In the rows, 128 means zero.
Each named turn below is shown by a few rows before and after it. Which turns, in which order, take the first row of each later pair to the second? The first pair is answered.
Pinu:
[103 124 139 133 152 101 146  96 155]  ->  [105 137 110 181 116 141 135 128 145]
[132 111  99 132 106 146 106 155 100]  ->  [147 104 142  89 124 120 119 153 100]
[173  80  92 105 157 130  85  76 128]  ->  [189  98  77 140 121 163  78 118 118]
tuvu:
[112 112  91  75 139 135  43 145  86]  ->  [124  79 127 108 192  62 111  76 146]
[149 114 141 144 150 102 157 102 144]  ->  [108 165 147 119 126 161 129 141 133]
[149 140 159 141 137 138 150 120 163]  ->  [155 148 134 124 112 167 115 154 127]
[111 184 181 102 136 138 127 118 157]  ->  [172 129 113  94 110 138  79 150  90]
pala:
[137 123 159  97  97  82 142 217  68]  ->  [175 157 129 191  77 197 112 175 117]
[122 137 117 153 155 104 126  85 170]  ->  [ 88 143 123 118 146  72 132 128 133]
[135 112 109 169 133 142 132 105 139]  ->  [118  96 125 128 142  92 145 121 114]
Now pairs of rows:
Each pair is 2 to 3 turns apart.
[108 145 117 145 117 139 135 135 109]  ->  [137 140 157 119 145 134 144 116 131]
Pinu then pala then Pinu
[150 125 112 163 113 163 105 131 147]  ->  [142 117 122  99 115 136  90 156 109]
pala then tuvu then tuvu
[174 130 126 164  91 136 128 150 134]  ->  [155  91 118 136 137  82 139  98 133]
pala then Pinu
[190 145 174 141 112 162 108 172 138]  ->  [181 152 194 149 122 152 131 156 164]
tuvu then tuvu
[ 73 114  85 113 134 135  91 120  93]  ->  [151  74 119 146 143  70 152 120 123]
Pinu then tuvu
[154  89 111 133 151  97 136 105 135]  ->  [142 113  78 130 114 144  97 143 109]
tuvu then Pinu then tuvu
[183 149 153 117  94 159 109 178 121]  ->  [151 134 156 115  95  95 144 193 106]
tuvu then pala
[ 80 175 151 133 118 148 110 162  82]  ->  [114 176 158 158 143 189 103 104 126]
Pinu then pala
[123 125 151 157 134 110 182 103 138]  ->  [159  88 102 147 114 113 145 133  89]
tuvu then tuvu
[ 86 140 102 116 114 128 124 144 103]  ->  [114 131 125 158 121 102 166 129 139]
tuvu then Pinu then tuvu
[126 104 165 115 144  77 170 132 138]  ->  [151 126 144 177 133 155 153 107 172]
pala then pala
[152  88 106 131 146  60 145 116 110]  ->  [110 121 104 166 125  66 171 131 117]
pala then tuvu
[148  89 148 110 113  68 149 147 120]  ->  [141 149 155 166  98 169 132 118 174]
pala then pala then tuvu
[190 108 121 184 120 158 132 116 155]  ->  [166 142 188 132 140 152 152 111 180]
tuvu then Pinu
[134 148 158  97 106 132 144 171 103]  ->  [138 108  86 165 104 121 139 138  90]
tuvu then Pinu then Pinu
[137 106 151 110 126  76 167 189 125]  ->  [169 103 111 184 109 121 158 174 139]
pala then tuvu
[160 132 149 147 132 105 173 140 153]  ->  [140 133 112 185 123 117 164 122 150]
Pinu then Pinu
[ 57 162 105 153 113 119 140 150 111]  ->  [ 66 155 146  99 141  82 155 140 117]
Pinu then Pinu
[140 138 165  94 140 116 109 148 156]  ->  [153 120 155 103 148 104 110 139 150]
tuvu then tuvu
[178  83 146 111 140  90 186 123 126]  ->  [116  86 110 132 128  70 186 133 105]
pala then tuvu then Pinu
[171 106 107 209 115 104 145 118 129]  ->  [ 82 193 180 131 115 154 128 138 145]
Pinu then Pinu then tuvu
[ 90 139 137 106 134 128 139 145 114]  ->  [ 89 142 127 117 124 139 134 154 110]
Pinu then Pinu
[104 118 102 110 139 105 107 104 122]  ->  [146 136 144  92 110 113 119 157 114]
Pinu then Pinu
[ 92 111 130 124 160  94 136  70 149]  ->  [115 132 121 120 149 166  89  67 152]
tuvu then pala
[158 130  96 179 110 102 124 133 114]  ->  [115 171 164 144 124  98 147 133 150]
pala then Pinu then tuvu
[179  93 133 127 125  90 133 146 117]  ->  [151  93  95 148 111  90 126 148 101]
Pinu then Pinu then pala
[143  71  76 132 178  99  96  77 115]  ->  [212  92 153  91 137 109 114 170 111]
Pinu then Pinu
[126 118 106 147 111 122 151 155  93]  ->  [147 128 142 126 109 130 152 169 102]
pala then Pinu then pala
[146 150 135  96 121 183  74 133 117]  ->  [108 157 181  80 151 122 132 114 149]
tuvu then tuvu then pala
[ 91 120 132 112 162  84 136 121 134]  ->  [126 106  97 172 150 115 129 101 147]
Pinu then pala
[104 142 137  67 125 139 100 103 121]  ->  [166 122 116 102  88 143 100 143 102]
tuvu then Pinu then Pinu
[125 150 182 109 154 109 152  98 167]  ->  [ 90 127 134 130 160  76 148  83 144]
Pinu then pala
[145  73  79 142 142 117 102 136  85]  ->  [144 110 160 171 160 100 176 109 163]
Pinu then pala then tuvu
[114  88 140 116 163 110 160 103 154]  ->  [ 98 104 152 115 162 123 160 104 159]
tuvu then tuvu then tuvu
[110 111  81 150 118 100 124 147 108]  ->  [126 127 148 138 125  80 165 153 146]
Pinu then tuvu
[ 97 142 132 136 159 116 175 110 164]  ->  [116 136 121  77 129 117 132 177 100]
pala then tuvu then Pinu
[111 141 151 150  97 153 126 142 153]  ->  [105 120 163 112 113 102 141 149 135]
pala then pala
[102 116 117 164 113  89 182 148 158]  ->  [ 95 127 155  87 123  86 164 160 146]
Pinu then tuvu then Pinu
[110 148 129 132  75 120 127 202  81]  ->  [ 98 128  96 191  85 100 146 168  99]
tuvu then Pinu then pala
[149 115  99 143 115 117 127 159  96]  ->  [109 166 129 134 108 150 130 165 119]
tuvu then tuvu
[ 82 127 141 105 115 149  90 112 128]  ->  [121 127 136 135 104 177  84 117 141]
pala then Pinu
[126 158 147  96 132 177  97 134 129]  ->  [131 129 115 121 153 171  95  84 142]
pala then Pinu
[ 95 163 139 159 125 167 137  93 145]  ->  [141 107 114 170 145 121 149  76 142]
tuvu then tuvu
[ 86 131 137 141 124  96 161 123 148]  ->  [105 129  87 147  93 140 118 153 110]
pala then tuvu
[138 152 167  95 158 130 105 146 134]  ->  [175 133 142 112 155 139  89 140 126]
pala then pala then tuvu
[152 101 139  79 141 162  62 115  77]  ->  [120 153 138 164 117 214  88  97 128]
tuvu then pala then pala
[194  76 121  96 139 114 159 120 151]  ->  [117 120  66  94 115 188 100 130 120]
tuvu then Pinu then tuvu
[124 150 101 134  87 187  99 147 102]  ->  [191  93 115 163 107 117 150 127 130]
tuvu then Pinu
[ 92 122 118 116 172 110 127  91 141]  ->  [105 155 161  90 130 127 129 163 124]
pala then Pinu then Pinu
[122 144 121 172 137 158 130  90 173]  ->  [163 128 177 109 140  99 153 136 158]
Pinu then pala
[135 135 155 142 183 137 139  48 174]  ->  [135 170 163  71 139 190  80 125 120]
tuvu then Pinu
[ 71 154 124 135 131 103 120 112 102]  ->  [135 123 153 117 149  67 141 111 109]
Pinu then pala then pala
